arr =
[[ 29  35  30 -54   5 -13 -51]
 [  8  47 -18   9 -17 -12 -11]
 [ 47  -3 -50   1  -1  13  43]
 [-33  55 -15  58 -27 -54  13]
 [ 50  25 -34 -32  19  50 -48]
 [ -7   5 -55  36   5 -43  -3]
 [-36  50  24  19 -27 -16 -34]]
Indices start at 0.
The entry directly below the largest entry? -32
The entry directly above -11 -> -51
The bottom-right entry: -34
The entry just left of the largest entry? -15
The entry directly above -15: -50
The entry in row 1 and column 0? 8
The entry just left of 30? 35
The entry at row 0, column 0? 29
The entry directly below the smallest entry is 24
The entry just right of -15? 58
The entry in row 2 and column 0? 47
The entry at row 1, column 1? 47
The top entry of the column that holds the smallest entry? 30
The entry just right of -43? -3
The entry just right of -18: 9
The top entry of the column that holds the largest entry? -54
The median entry -> -1
The bottom-left entry is -36
The entry just left of -51 -> -13

a =
[[ 22 -37   1  49 -11  55  -2  20  23  32  -4]
 [ 27  -3 -21 -13  20   6   1   6  37  -2   4]
 [-11   6   2  -6 -16 -28  30  14 -21  -8 -27]
 [ 18   0 -13   6  14  25  -3   7  13  11   3]
 [  0  17 -12  10  18 -10   1  11   6  12   7]]
Rows and columns are numbered from 0.
Report the entry in row 0 and column 2.
A: 1
Report the bottom entry of the column that holds the smallest entry.
A: 17
The bottom entry of the column that holds the largest entry: -10
The entry in row 2 and column 1 is 6
Report the entry in row 0 and column 1.
A: -37
Report the centre entry.
A: -28
The entry just right of the centre entry is 30
Report the entry directly above 27.
A: 22
Report the entry in row 1 and column 1.
A: -3
The entry just left of the centre entry -> -16
The entry directly below -27 -> 3
Report the bottom-left entry.
A: 0
The entry in the bottom-right corner -> 7
The entry at row 1, column 2: -21
The entry in row 2 and column 0 -> -11
The top entry of the column that holds the largest entry: 55
Report the entry just left of 4.
A: -2

[[-0.12 -0.01  0.04 -0.16 -0.11 -0.12  0.01 -0.06  0.07  0.06  0.28 -0.07
  -0.10 -0.18 -0.31 -0.11]
 [-0.13  0.00  0.08 -0.14 -0.12 -0.08  0.02 -0.05  0.13  0.05  0.29 -0.02
  -0.15 -0.20 -0.31 -0.10]
 [-0.13 -0.01  0.04 -0.14 -0.12 -0.12  0.02 -0.05  0.06  0.06  0.29 -0.06
  -0.10 -0.18 -0.31 -0.13]
 [-0.09  0.00  0.05 -0.20 -0.10 -0.14  0.02 -0.08  0.14  0.06  0.27 -0.06
  -0.11 -0.20 -0.31 -0.04]
 [-0.13  0.00  0.08 -0.14 -0.11 -0.11  0.02 -0.06  0.11  0.05  0.30 -0.03
  -0.16 -0.20 -0.31 -0.09]
 [-0.13 -0.01  0.04 -0.15 -0.11 -0.12  0.01 -0.05  0.06  0.06  0.29 -0.06
  -0.10 -0.18 -0.31 -0.12]
 [-0.13  0.00  0.08 -0.14 -0.11 -0.11  0.02 -0.06  0.11  0.05  0.30 -0.04
  -0.16 -0.20 -0.31 -0.09]
 [-0.11  0.00  0.07 -0.16 -0.11 -0.12  0.02 -0.07  0.11  0.06  0.29 -0.04
  -0.15 -0.20 -0.31 -0.08]
 [-0.10  0.00  0.03 -0.17 -0.10 -0.12  0.01 -0.08  0.11  0.07  0.24 -0.06
  -0.11 -0.19 -0.31 -0.06]
 [-0.11  0.00  0.08 -0.14 -0.11 -0.08  0.02 -0.06  0.12  0.06  0.26 -0.02
  -0.13 -0.20 -0.31 -0.07]
 [-0.11  0.00  0.08 -0.15 -0.11 -0.08  0.02 -0.07  0.12  0.06  0.25 -0.02
  -0.12 -0.20 -0.31 -0.07]
 [-0.09  0.00  0.05 -0.20 -0.11 -0.14  0.02 -0.08  0.14  0.06  0.27 -0.06
  -0.11 -0.20 -0.31 -0.04]
 [-0.10  0.00  0.04 -0.17 -0.10 -0.12  0.01 -0.08  0.11  0.06  0.25 -0.06
  -0.11 -0.19 -0.31 -0.06]
 [-0.09  0.00  0.04 -0.21 -0.10 -0.15  0.02 -0.07  0.14  0.07  0.25 -0.07
  -0.10 -0.19 -0.31 -0.04]
 [-0.11 -0.01  0.03 -0.17 -0.10 -0.12  0.01 -0.07  0.10  0.07  0.24 -0.07
  -0.10 -0.18 -0.31 -0.07]]
Read off the first entry in reading order.
A: -0.12
The 4th entry in reading order: -0.16

[[ 1.909  0.891  0.078 -0.562  0.636  0.480  0.010 -1.048  0.640 -1.003]
 [ 0.289  2.371  0.521 -0.004 -0.305 -2.103  0.724 -0.273  0.520 -1.385]
 [ 1.656  0.636  0.666 -0.771  0.524  0.796  0.776 -0.373  0.829 -0.887]
 [ 0.313  3.064  0.302  0.297  0.197 -2.364  0.429 -0.510  0.848 -1.433]
 [ 0.016  2.378  1.499  0.218 -0.718 -1.994  0.644 -0.544  0.499 -1.137]
 [-0.090  3.051  0.357  0.309  0.026 -2.300  0.413 -0.726  0.811 -1.399]
 [ 0.099  3.053  0.180  0.283 -0.015 -2.512  0.404 -0.655  0.683 -1.146]
 [ 1.811  0.482  0.601 -0.931  0.550  0.699  0.735 -0.443  0.968 -1.110]
 [ 1.576  0.441  0.456 -0.893  0.513  0.731  0.697 -0.282  0.842 -0.850]
 [ 1.799  0.595  0.896 -1.152  0.782  1.038  0.176 -0.299  0.629 -0.291]
 [ 1.719  0.813  0.303 -0.540  0.643  0.532  0.163 -1.075  0.548 -1.042]
 [ 0.171  2.786  0.314  0.197  0.125 -2.566  0.434 -0.634  0.640 -1.419]
 [ 1.927  0.689  1.052 -1.096  1.050  1.104  0.585 -0.353  0.659 -0.585]]
Read off the entry just right of 0.689.
Answer: 1.052
Read off the third entry, reading row by row.
Answer: 0.078
Read off the first entry of the largest entry's row.
Answer: 0.313
The top entry of the column that holds the smallest entry -> 0.480
Read off the entry in the bottom-left corner.
Answer: 1.927
Read off the second entry on the diagonal from the top-right corner.
Answer: 0.520
The bottom-right entry is -0.585
Read off the entry directly below the smallest entry.
Answer: 1.104
Read off the entry in the top-left corner.
Answer: 1.909
The last entry in the row that holds the largest entry: -1.433
Read off the entry directly below the largest entry.
Answer: 2.378
Read off the entry just right of 0.595.
Answer: 0.896
The entry just right of 0.434: -0.634
Read off the entry just left of the smallest entry.
Answer: 0.125
The largest entry in the last column -> -0.291
The entry directly above the largest entry -> 0.636
Read off the last entry in the row that holds the smallest entry.
Answer: -1.419
The entry directly above the smallest entry: 0.532
The entry directly above -0.090 is 0.016
Read off the top-right entry.
Answer: -1.003
Read off the entry directly above -1.152.
Answer: -0.893
The first entry of the smallest entry's row -> 0.171
Read off the minimum.
Answer: -2.566
Read off the entry directly above 1.052.
Answer: 0.314
The entry just right of -0.443: 0.968
Read off the maximum.
Answer: 3.064
The 5th entry in reading order -> 0.636
Read off the 3rd largest entry.
Answer: 3.051
The entry just right of the smallest entry -> 0.434
The top entry of the column that holds the largest entry is 0.891

Read these off the row that follows.
1) Which number is the entry just left of -23?
2) Which number is the entry just right of -16?
3) Which number is the 3rd smallest entry?
4) Which number is the fourth entry?
5) Which number is the first entry?
[  6  53 -23  22  -6  -4  19 -16 -25  63 -21   1]
1) 53
2) -25
3) -21
4) 22
5) 6
